(in the rows, 128 means zero)
The rows of T fall into a few groups, and each row is roughly a mix of its group's hidden directions.
T:
[[117 126 121 141  85 129 148 178 129  90 124 153]
 [128  79 149 128 163 173 131 123 141 122 102 117]
 [115 140 125  78 140 143 136  88 143 171 136 141]
 [115 134 111  87 146 139 128 104 143 183 154 126]
 [165 114 148 149 131 107  69 126 105 120 136 138]
 [ 91 135 109 108 134 150 185 101 132 134 113 114]
 [110 122 121  88 148 128 124  89 142 181 139 134]
 [132  91 127 117 170 135 103 108 180 125 120 131]
 [142  99 127 129 173 132  97 104 177 126 117 132]
 [151 117 144 134 161 112 113  84 106 165 136 100]
 [109 137 148 167 128  89 123 132  92 154 163 131]
 [155  95 151 152 127  97  74 136 124 116 135 125]
 [123 145 107 138 102 121 146 161 124  85 143 173]
 [126  95 151 133 167 187 138 137 120 133 119 119]
 [140 131 100  91 109 173 134 137 147  98  96 121]
 [ 91 157  98 104 130 149 176 121 154 131 127 129]
 [116 154 127 117  85 139 162 142  77 137 132 114]
 [128 175 126 129  91  85 117 155 112 137 148 137]
 [160 113 147 154 121 109  67 130 107 115 131 138]
 [129 137 115  79 152 156 140  88 151 155 127 137]
 [135  77 138 133 165 167 134 109 135 108 103 125]
 [158 112 149 115 170 123 100  87 111 145 121 104]
 [113 139 161 161 132  85 123 125 103 157 162 136]
 [114 157 110 106 135 140 197 131 146 127 131 126]
 [131 162 121 141  90 130 161 142  75 137 136 120]
 [139 105 127 129 174 129 101 115 184 123 132 143]
 [142 120 106  90 128 175 127 121 158 107  91 123]
 [116 109 109 143 100 108 144 162 113  83 142 160]
 [141 133 141 178 114 108 124 159  99  85 126 122]
 [175 131 157 143 125 122  92 133 114  87 117 150]
 [108 140 156 158 121  91 114 128  94 158 162 131]
 [112 148 119 140  87 139 145 177 144 106 129 160]
 [108 126 155 165 125  83 116 136 104 157 159 131]
 [142 147 145 173 109 110 123 165 100  92 128 119]
 [139  95 128 108 167 180 142 112 151 115 118 130]
 [149 100 134 137 174 133  96 114 176 126 118 137]
 [133 104 121 129 172 118  96 113 182 129 137 141]
 [167  98 152 140 128 106  77 144 109 112 128 126]
 [149 113 106  97 135 165 133 125 164  99  90 124]
 [136  90 127 126 170 127 101 114 180 120 115 132]
 [122 149 166 163 137  93 124 126 105 152 166 136]
 [115 133 130  81 142 141 133  91 152 174 141 141]
 [113 162 122 120  86 133 159 135  79 140 139 116]
 [132 173 123 133  93  86 114 144 110 150 155 135]
 [117 153 141  88 141 140 129  82 130 171 141 142]
 [145 120 102  99 128 172 123 135 159 105  89 115]
 [131 169 103 145  96  77 134 142 110 120 144 137]
 [120 176 119 125  95  93 118 143  90 145 145 123]
 [145 126 135 185 134 101 130 160 107  93 133 119]
 [112 150 154 161 130  90 122 129  93 157 160 131]
 [108 137 109 145  79 128 121 170 141  93 126 148]
 [ 95 141 102 102 131 142 190 129 148 127 125 119]
 [136 125  99  92 113 174 135 132 148 102  90 123]
 [123 169 120 132 103  74 105 130 144 138 155 145]
 [ 86 148 110 112 125 158 179 121 143 151 122 129]
 [143 127 109  93 113 175 132 134 155  97  94 124]
 [168 111 151 143 141  96  78 136 131 109 144 137]
 [137 108 144 125 167 118 119  80 123 163 130  94]
 [103 140 100 127  95 130 160 169 142  95 134 151]
 [144 119 129 179 129  97 134 153 104  84 129 122]
 [109 125 109  83 143 135 130  92 138 178 141 132]
 [128  98 124 120 175 130 103 113 182 118 130 140]
 [137 114 125 162 112 137 120 164 125  81  87 117]
 [123 177 127 128  89  82 113 139 112 134 147 139]
 [135 106 126 170 111  92 124 162 110  88 123 120]
 [108 157 121 135  80 114 157 131  80 129 132 118]
 [139 125 106  95 110 172 131 138 153  98  89 123]
 [139 121  98  92 114 171 130 136 152 102  92 119]
 [139  91 129 121 171 141 107 113 180 124 115 130]
 [150 113 108  96 130 169 129 125 163  97  95 123]
 [118 159 124 120  84 132 166 147  81 123 131 121]
 [112 138 109 134  93 130 140 173 137  90 134 166]
 [128  96 130 128 167 121  98 117 186 122 124 137]
 [125 138 127 141  90 128 126 186 151 101 132 154]
 [130  82 129 121 168 173 140 114 152 120 111 120]
 [116 158 132 140  82 120 153 145  76 134 132 120]
 [ 85 155  96 103 123 152 163 127 161 131 123 125]
 [131  85 135 106 164 175 133 109 143 112 108 125]
 [161 125 145 103 171 130 126  89 113 143 116  94]
 [137  98 158 122 155 124  96 104 147 153 113  87]
 [110 143 155 161 136  89 118 125  99 164 158 131]
 [119 166 126 121  91  75 102 142 123 144 141 129]
 [113 164 108 125  93  74 126 141 135 129 155 139]
 [149 107 144 110 184 115 114  83 127 134 134 118]
 [126 114 127 174 107  92 118 170 104 105 132 115]
 [117 169 132 115  82  77 109 135 128 125 129 135]
 [113 134 159 165 136  88 116 122 100 157 161 133]
 [141 189 116 123  95  98 125 142 106 133 146 138]
 [149 129 148 124 169 120 116  85 135 166 132  96]
 [127 173  99 136 102  79 124 139 113 139 154 130]
 [115 165 123 120  85 124 150 133  75 138 142 121]
 [119 137 166 167 135  84 120 123 101 147 156 137]
 [135 151 125 142  88 128 145 181 135  96 130 153]
 [ 87 142 105 104 134 153 176 106 145 139 117 117]
 [ 96 147 117 102 138 162 181 109 144 133 110 130]
 [131  80 135 130 164 170 148 124 150 104 114 133]
 [119 164 133 126  87 133 157 149  76 128 131 122]
 [143 115 107  88 125 164 139 119 161  99  93 131]
 [158 126 146 166 125 114 132 152 125  69 114 128]
 [103 168 106 104 130 153 174 122 160 131 122 124]
 [149 117 144 110 176 126 117  82 118 155 126 104]
 [ 96 155 105 114 127 149 184 109 137 149 123 114]
 [128 174 114 132 108  80 113 140 134 136 163 147]
 [109 158 124 103  77  89 126 138  97 122 129 125]
 [129 178 124 121  83  92 120 148 112 148 138 123]
 [131 175 127 117  93 100 115 147  94 151 152 131]
 [147 106 131 151 113 131 128 161 143  73  94 124]
 [ 98 145 105 146  76 137 150 166 128 118 127 143]
 [111 171 122 125  90  82 116 145 107 141 147 127]
 [135 101 137 100 178 127 107  81 126 130 119 112]
 [112 148 156 161 128  88 120 131  96 158 161 130]
 [161  96 151 153 137  99  88 117  94 127 137 128]
 [107 134 153 159 134  86 115 122  99 165 157 131]
 [103 141  99 142  81 123 137 173 142 104 137 141]
 [131 189 117 132  97  96 122 146 114 146 147 129]]

Here is one row of each group, with its name. Which group are the others in?
[128 128 114  72 144 155 130  89 154 152 122 133]
F
[114 143 126 131  85 128 161 139  70 129 124 111]
N
[ 98 146 109 102 130 156 189 124 135 137 116 123]
S

[139 177 105 128  93  79 119 135 118 136 140 129]
N
[109  82 156 135 156 180 143 124 124 128 120 122]
N
[138  95 154 125 155 190 138 121 130 133 107 118]
N
[148 111  96  91 126 163 129 133 163 101 101 117]
F
[101 155 110  97 144 157 179 109 144 133 120 133]
S
[128 164 113 135  86  75 128 140 121 127 151 143]
N
[158 102 153 155 127 104  70 135 114 131 138 131]
S
